In the data rows, zero lies at 4.5, halfway between 4 and 5.
Here are some points, one per row:
[2 0 5 0 6 3 6 4 7 0 2 3 6 6 7 5 4 8 5 6 6 3 3 5 8 3 3 6 7 1 7 3 4 3 7 6 7
 1 7 4 4 0 6 6 2 6 6 8 3]
[2 3 2 1 4 5 3 1 7 2 5 4 5 5 0 4 6 4 5 4 5 5 5 2 4 3 1 2 4 5 5 4 7 7 2 6 5
 7 5 5 9 3 5 3 1 6 6 5 5]
[2 4 4 5 6 3 2 2 4 4 6 4 4 6 3 3 4 5 5 4 5 6 7 5 9 7 4 5 8 4 6 3 7 3 2 5 5
 6 5 3 4 6 6 6 1 3 4 3 5]
[3 5 2 3 3 2 3 5 7 4 4 4 6 4 3 5 6 4 6 6 4 2 4 4 9 4 4 2 5 5 5 4 5 4 5 5 5
 7 4 3 2 7 6 4 3 3 3 4 6]
[4 5 3 2 4 3 5 5 4 3 3 5 6 5 2 3 6 3 6 6 6 4 5 6 5 4 6 5 7 4 4 5 5 5 5 4 7
 4 3 2 4 6 4 5 1 5 3 4 7]
[4 4 3 6 4 4 6 6 3 3 4 5 7 5 3 6 3 5 7 4 3 3 4 2 8 4 2 4 5 6 1 6 7 3 4 4 5
 6 4 3 5 5 5 5 1 5 3 4 5]
[2 5 4 2 4 4 5 3 5 6 2 4 6 4 3 6 3 5 4 6 5 3 5 3 5 6 4 4 6 6 2 7 4 4 3 4 7
 4 4 4 3 4 2 7 2 2 2 4 2]
[6 4 6 3 6 5 0 6 5 3 0 4 6 4 1 3 6 5 4 3 7 5 3 2 5 4 5 3 5 4 4 4 5 0 5 2 4
 3 6 3 6 7 3 1 4 2 6 6 2]
[7 7 4 3 4 6 7 4 1 4 3 1 6 4 5 4 6 4 5 4 4 2 5 1 7 3 6 4 5 4 5 4 7 3 5 7 5
 2 6 6 4 5 3 6 4 1 3 4 6]
[2 5 7 7 4 7 3 3 4 2 5 5 4 6 3 5 6 3 6 4 0 7 4 3 5 1 5 7 6 5 2 6 3 5 6 4 5
 1 3 6 1 6 5 7 3 3 0 5 4]
[7 4 7 3 5 8 7 3 2 6 5 3 5 2 3 5 6 1 3 9 6 5 6 6 7 2 1 6 4 5 5 4 3 4 5 3 3
 5 3 4 1 3 6 4 2 5 6 5 2]
[5 8 4 6 7 6 7 1 3 2 2 4 3 2 2 7 6 5 6 3 5 5 6 6 4 5 7 3 5 2 2 5 5 3 6 6 4
 7 5 4 3 5 4 3 4 5 4 5 4]
[3 4 7 6 2 7 5 5 5 6 1 6 6 7 4 7 6 2 6 4 5 4 8 4 4 5 5 5 5 3 9 3 6 7 2 5 3
 4 5 5 4 5 5 2 5 4 1 7 4]
[7 2 4 5 8 3 6 2 2 6 5 6 1 4 6 3 8 3 5 6 4 4 4 3 7 6 5 0 3 2 5 6 3 7 4 1 5
 1 5 3 7 4 1 5 4 7 0 8 4]
[4 5 7 5 4 7 4 5 6 6 2 8 4 0 6 4 6 3 3 4 5 5 4 6 5 3 5 2 5 3 3 6 6 3 3 7 3
 3 3 5 5 3 5 8 4 3 5 7 5]
[3 7 8 4 4 6 5 3 2 4 4 5 5 4 6 3 5 3 7 6 7 6 4 5 6 4 4 4 2 3 5 8 5 6 4 2 3
 6 5 5 4 5 5 6 6 4 4 5 4]
[5 2 3 6 7 7 6 6 2 2 3 5 5 2 5 3 1 6 7 3 7 5 4 6 4 2 5 1 4 7 7 3 2 7 1 6 3
 5 3 5 3 7 5 7 6 3 2 4 2]
[6 7 3 6 3 3 7 3 5 6 5 7 4 1 4 1 4 6 5 5 7 2 6 5 4 2 2 8 3 6 4 6 6 7 4 5 2
 2 8 5 6 6 7 4 5 4 5 5 0]
[3 5 2 5 5 5 2 4 4 5 6 5 5 2 7 6 3 5 6 5 6 4 4 4 4 3 8 5 7 3 6 9 4 5 3 2 2
 5 6 7 3 4 2 4 4 5 6 5 4]
[4 4 2 4 2 4 5 5 4 4 6 8 3 4 7 6 5 1 6 3 6 5 3 5 3 6 5 5 4 3 4 5 4 4 6 4 3
 6 6 7 4 4 5 5 4 3 4 3 3]
[4 4 4 5 5 7 8 7 6 3 3 6 3 3 2 5 5 6 2 8 3 5 4 5 5 7 3 8 3 2 6 5 2 5 4 2 0
 4 8 5 5 6 2 7 5 4 5 3 8]
[6 4 4 5 5 4 3 7 3 4 8 4 5 5 5 5 7 5 7 2 3 4 6 5 4 6 7 6 1 5 4 4 5 6 3 6 3
 6 6 4 3 4 2 7 5 5 7 7 3]
[4 3 2 5 8 6 2 8 2 5 3 3 1 5 6 4 8 4 3 3 2 2 3 9 2 4 2 8 3 6 6 7 5 5 3 4 7
 8 6 5 5 2 6 2 6 2 3 4 5]
[3 6 7 7 5 2 6 8 5 2 5 5 3 3 6 2 4 3 2 4 3 3 5 4 4 7 4 3 5 6 4 4 9 5 4 1 5
 5 5 7 2 4 2 2 6 6 8 5 4]
[7 4 3 4 4 4 3 3 6 4 5 7 2 6 4 3 2 5 5 6 3 4 7 6 4 7 6 5 1 7 5 7 7 3 6 4 3
 4 3 8 4 1 5 5 8 4 6 7 8]
[6 3 7 6 5 0 3 5 5 4 3 6 2 3 6 7 7 4 4 4 7 6 4 3 4 5 4 8 5 9 4 4 4 6 5 6 4
 5 2 5 6 4 2 4 6 4 7 3 6]
[6 5 4 6 6 4 5 6 6 3 6 4 6 6 5 5 4 5 4 4 5 4 7 4 3 3 4 5 3 3 4 4 2 5 4 2 6
 5 3 7 6 1 4 5 7 4 7 2 5]
[7 6 5 4 4 6 4 6 8 5 5 3 4 7 6 3 5 6 4 3 5 4 4 6 4 7 6 4 5 6 2 3 2 6 6 4 2
 6 3 7 6 3 3 4 5 3 4 3 3]
[5 3 3 4 3 6 5 4 5 7 5 4 6 5 4 4 6 5 6 3 4 4 2 5 2 6 5 6 6 7 5 1 5 3 6 1 5
 6 4 5 4 4 5 6 9 7 5 3 4]
[4 5 5 4 2 5 4 5 6 5 6 4 3 4 7 3 3 4 7 7 2 6 5 4 3 4 4 5 5 4 4 2 2 3 5 6 6
 6 5 4 8 4 2 3 7 4 6 5 4]
[6 5 5 6 2 5 4 5 7 5 3 2 2 4 6 4 2 3 4 4 4 5 4 2 2 6 5 6 4 4 5 3 3 6 6 4 7
 6 5 4 6 3 7 5 5 6 5 5 5]
[3 2 6 6 3 4 4 6 3 6 6 4 5 3 3 3 2 4 5 3 4 2 5 6 6 7 6 4 3 3 5 3 1 5 8 5 5
 3 3 5 9 5 4 3 6 6 7 2 3]
[5 6 4 4 1 5 5 5 4 4 7 4 4 7 6 8 5 6 1 5 6 6 3 5 6 6 5 5 5 6 5 6 3 3 3 7 6
 5 2 5 8 5 6 3 7 9 3 6 3]
[4 4 2 5 7 4 6 6 8 5 7 0 5 5 7 8 4 3 4 6 5 4 7 5 1 6 5 4 3 5 2 4 6 5 5 3 3
 0 1 0 7 9 8 4 5 3 7 4 6]
[3 6 3 4 6 1 5 5 5 8 5 3 9 3 4 2 2 4 0 5 2 9 5 5 3 4 9 5 5 6 5 4 5 6 7 6 4
 6 6 3 6 3 7 5 6 6 3 5 4]
[5 8 7 5 6 4 3 2 4 5 5 5 6 7 6 7 1 5 4 4 2 3 3 5 4 5 2 3 4 6 6 2 3 6 5 6 4
 3 5 4 5 5 5 4 6 6 6 3 6]
[4 5 5 5 2 0 6 4 2 7 3 3 2 9 3 5 2 6 2 4 2 5 2 6 1 1 6 3 4 2 5 4 5 2 3 5 3
 5 4 2 4 5 5 4 5 6 5 3 3]
[5 3 7 5 7 4 4 4 6 9 7 3 5 5 4 4 2 4 4 2 7 6 1 5 5 5 3 6 3 1 3 5 5 2 3 7 6
 5 6 7 3 8 4 3 5 8 2 3 8]
[6 5 4 5 4 5 3 5 2 7 7 4 5 8 4 4 4 8 3 5 6 6 4 3 0 6 1 1 6 4 6 4 4 5 9 7 7
 3 5 5 3 5 6 4 4 3 5 6 6]
[6 4 6 4 2 7 4 4 5 8 5 6 5 5 6 5 4 9 2 2 4 6 4 3 4 4 5 3 5 5 5 5 5 6 4 6 8
 3 4 0 2 3 5 2 4 5 5 0 6]
Along one direction, these points spread out more than along any other. Take the direction at right angles to it along which they spread out most. Go by this last direction. How many in every 100 of the points above lie lower along it than each point below? Round to a whole number. More than half of the points above lie lower than the first one.
[4 4 4 5 5 7 8 7 6 3 3 6 3 3 2 5 5 6 2 8 3 5 4 5 5 7 3 8 3 2 6 5 2 5 4 2 0
 4 8 5 5 6 2 7 5 4 5 3 8] 0
[4 3 2 5 8 6 2 8 2 5 3 3 1 5 6 4 8 4 3 3 2 2 3 9 2 4 2 8 3 6 6 7 5 5 3 4 7
 8 6 5 5 2 6 2 6 2 3 4 5] 23
[2 0 5 0 6 3 6 4 7 0 2 3 6 6 7 5 4 8 5 6 6 3 3 5 8 3 3 6 7 1 7 3 4 3 7 6 7
 1 7 4 4 0 6 6 2 6 6 8 3] 93
[6 5 4 5 4 5 3 5 2 7 7 4 5 8 4 4 4 8 3 5 6 6 4 3 0 6 1 1 6 4 6 4 4 5 9 7 7
 3 5 5 3 5 6 4 4 3 5 6 6] 95
[6 3 7 6 5 0 3 5 5 4 3 6 2 3 6 7 7 4 4 4 7 6 4 3 4 5 4 8 5 9 4 4 4 6 5 6 4
 5 2 5 6 4 2 4 6 4 7 3 6] 33
[2 5 7 7 4 7 3 3 4 2 5 5 4 6 3 5 6 3 6 4 0 7 4 3 5 1 5 7 6 5 2 6 3 5 6 4 5
 1 3 6 1 6 5 7 3 3 0 5 4] 45
[3 4 7 6 2 7 5 5 5 6 1 6 6 7 4 7 6 2 6 4 5 4 8 4 4 5 5 5 5 3 9 3 6 7 2 5 3
 4 5 5 4 5 5 2 5 4 1 7 4] 43
[5 8 7 5 6 4 3 2 4 5 5 5 6 7 6 7 1 5 4 4 2 3 3 5 4 5 2 3 4 6 6 2 3 6 5 6 4
 3 5 4 5 5 5 4 6 6 6 3 6] 75
[6 4 6 4 2 7 4 4 5 8 5 6 5 5 6 5 4 9 2 2 4 6 4 3 4 4 5 3 5 5 5 5 5 6 4 6 8
 3 4 0 2 3 5 2 4 5 5 0 6] 98
[4 5 5 4 2 5 4 5 6 5 6 4 3 4 7 3 3 4 7 7 2 6 5 4 3 4 4 5 5 4 4 2 2 3 5 6 6
 6 5 4 8 4 2 3 7 4 6 5 4] 50
